One vector is turned by the same rotation once a tick. Each row is the vector after some number of ticks, and that number follows the row.
The counts run from 0 to 143.
[ 21  -9  -2 -12  19  -4  14  -7   9  -1  11   5  -8  10   1  12  31  -9
  25  -5  12   0  14  -6  10  -3  31  14  -5 -17  -4  -6   8   5  -9  -8] | 56
[ 10  12   5   0 -15 -18   3   6 -13  20  -6  -4  -7   3   4  -2  -9  13
   0  -9  -5 -19 -11  -2 -17 -24  14 -11  -4  -9  10  30 -21 -18  -1   0] | 76
[ 16   7   8   4 -21 -30  14  -2 -15   7  -5  -7 -12  14  -2   8   7   9
   3   0 -14  -6  -1   6   6 -29   5  -6  13 -23   0   8 -29  -3  -2   9] | 21
[ 16 -14  -6  13  31   2  20   2 -11 -11   0   3  -8  24  18  -3  16  -7
  10 -10  -4   9   9  26  12 -11  -5   5  18  -4   7  -4 -17  11  22   0] | 95
[ -9   7  -7  -3  20  -8  14  14  -9  -1   1 -16   1  11  -4  -6  12  -5
   6 -25   5  32   7   9  20  -4   4  28  -3 -19  11  10 -24 -16   2   9] | 97
[ 16   1  13   2  19  -9   9  -5   3   9 -20  14   5  -7  10   4  32 -19
  14   0  15 -10   4 -12  -3  -4  15   8 -10  -9 -12  19   1   9  12 -18] | 82
[-12  18  21 -15 -24 -11  12  13 -16  22 -15   0  -9  -3  -6  -9   1   3
   4  -7  -2   5   2  -7   3 -17  15   5 -10 -21  10  30 -11 -11   8   9] | 127
[  0  17   1  -6 -14 -15  18  14  -3  11 -12   4   0  -8  -6  -6  -4  12
   0 -17  11  -9 -11 -16  -6 -19  24  -6 -18 -21   4  33 -15  -4   7  12] | 75
[  8  -1  18  -5  -7 -24  23   9 -26   4  -9   1  -1  12   3  -8   4   5
   6   1  -6   2   9   5 -23 -33   5   7   8 -18   4   4 -27 -11   3   6] | 124
[ 17  -3  -4  15  21 -29   8  -4   6   0 -14   3   6  -8  -2  11  32  -7
  24   5   7  -3  -8  -4   4  -3  15   9  -8 -10 -24  17 -16  -9  -3 -20] | 30
[ -3   0  -9   5 -14  -1  24  13   1  11  -3   4   0   5  -5  -2  -9  12
   4  -7   3 -15  -1  24   4 -24  10  34 -23  12 -10  -1   9   2   6 -24] | 118
[ 12  -5   2  10  20 -31  31  15  -6   8 -11  -6  -4   9  -9 -14  13 -17
  -8  20  -8  -5 -19  11  -1   2   0  -6 -10  -6  -3  27  -3  -5   2 -19] | 32
[  6  12  10  -6  -5 -27  10  20 -18   8   4 -19   3  13 -10  11  -5   8
   9  -7   8  12  -3  -9   6 -22   3   2  -3 -36   3  11 -28 -12   7  14] | 20
[  1  10 -20   0   4   9   9  -9  14 -11  14   6  -3   9  13   4  18   7
  18 -33   5 -12   8  -1  22  -4  26   4  -8 -14   6  15   1   8  -2   3] | 104
[ -7  -3   0 -11  15 -15  29  -4  -3   1  15  21   4   9 -15  10  16  -6
  17   4  -6  -7   0 -17  -8 -10  26   2 -26 -22   1   1   4   6 -17  -2] | 112
[ -2  -4  -8   4  14 -17  23  -2  -3   1 -23   8 -29  20 -22   8 -14  -6
   2   6   9  -2 -26   7  22  14   5   4  -7   1  13  17  -3  -8  -2  -2] | 140
[ 19  -2  -3  -5  16 -13  20  17  -1   8  22 -14   2  22  -3 -12  22 -10
 -12  -1 -11  -4   2   3   2 -11  14   2 -20 -19  -5   8  16   2 -10 -11] | 109
[ 29   0  -2 -10  12 -12  17   3   0  12  -2 -13  -9  22   1 -10  15  -1
  -1   1  -5 -10  -1  14  -6  -8  14  30   8  10  16   5  17 -14 -17 -21] | 3
[ -4   1   1  -4  -6 -24  15  20  -5   6 -14 -13   9   5 -16  -4   7   9
  -2 -13   4   9   2 -12  -3 -28   0  27 -24 -21 -12   5 -18   7   3   2] | 71
[  8   8   3   7 -13 -33  19  -4  -5   1 -19   7 -14  16  -3   8  10   6
  -2  -6 -14 -15  -5   2 -12 -35  -5  -3   2 -15  -4   5 -19  10   7  13] | 73
[ -3   6  -3   9   5 -18  21  -8  -5 -11  -2   1 -25  24   3   7  19  -9
   0 -14 -23   7   1  22  15  -9   3   8  17 -15  14   2 -13  15   8  14] | 99
[-10  15  -1 -14  -4   8  16  11   5   2   8   6  -1   3   5  -8  10   0
   9 -30  -1   2   0  -3  15   8  24  12  -3 -17  26  23  -8  -9   1  12] | 49
[-10  -7   2   0   0  -6   2  -3 -12  14  18  10  -7  17  -4  25 -14  17
  32  -6   0   1   7   0  11 -26  20   5 -26  -6  -4   8  -4   8  -2 -14] | 64
[ 20   9 -17   5   7 -16   3 -11  12   6   8 -11  -8  18  14  10  28  -5
  12 -10 -11 -10   1  16  10 -10  21  25   3   2  -8  -5   4   1 -20 -18] | 107
[ 14  -9   7  15  -2 -22  18   9 -14  -1   3  -3   6  24   6  -2  12   8
   4   3 -12  -6   7  12   2 -39  -1  10  -1  -6 -14  -5 -20  14   7 -11] | 69
[ -3 -10  10 -10   1 -20  21  -7  -5   2  15  12   1  12 -18  11  18  -3
  23  11  -8   8   3  -2  22   1  17  15 -16 -17   2  -1  -3   2 -15  -7] | 60
[ 12  13   7  -2 -29  -1  10 -15   4   8 -32  12 -31   6  11  14  14   7
  14  -9   5 -19   4   8   4 -16  17   5   6  -6  -1  18  -1   3  11   0] | 129
[ -2  -6   3   8  24  -7  13   0 -23   6  -4  12  -6  23  16  -5  17  -9
  -5 -14 -19   9  18  24  -8 -24  -5  13  13   0   8   7  -8   9  13  -9] | 43
[  5  21  -2 -17  -4   5  10   6 -12  14   9  -9 -14  14  17  -4  -1   2
   4 -25 -16   2   1  15   9  -9  26   4   7 -10  29  26   0 -21  -3   4] | 50
[ 25   9 -17   5  14  -9   1   4   9  10  21 -28 -14  22  15   0   8   9
   4 -11 -13 -16  -2  20   7 -15  22   5   7   1   5  11  11 -17 -14 -13] | 106
[ 30   9   0   3  -4  -9   2   8  -8  26 -13 -13  -7   5  13  -7   5  -5
  -5   1   1 -15  -9  12  -8 -12  12  -2   3  -3  -4  32  11 -16   8 -23] | 80
[ 11  -5  16 -17  13  -2  24  -5  -8  11   8  10  12  16  -6  -4  34 -14
   5   4  -1   4   8 -10   4  -6  22  11 -11 -20   8   8  17  13  -7 -15] | 5
[ 17  -7  12   0   5 -11   8   8 -18   8   3 -11  -9  28   6  15   4   6
  11   5   2   3  18   5  -8 -38  -6  -1   1 -19  -7  -3 -16   9  16   1] | 17
[-10   4  -9  -6 -12 -14  10   2   1   9   3   6 -23  12 -20  19 -21  10
  19  -3   5  -9  -3   5  20 -14  21  25 -28   4  -8  -5   6  -3 -12 -10] | 63
[ 29   2 -10   7  20 -13  10  16  -5  15   0 -19  -1   7  10  -6   5  -3
   4  -2   8 -13  -9  11   1 -14  19 -16 -13  -2  -9  34   0 -14   7 -16] | 28
[  1   5   2  10   2  -9  34   3 -13   5 -16  13 -18   4 -12  -7  -9 -10
  -1   8   1  -8 -22  26  19  16   8   9  -2   7  19  19 -10 -12  10 -15] | 88
[  9  -8  10   2 -10   0   8   0 -26  16  16   5   4  21  16   5  -8  11
  17   6  -5  -6  18  15  18 -25   9   7 -11 -12   5   1  -8  15  13 -23] | 13
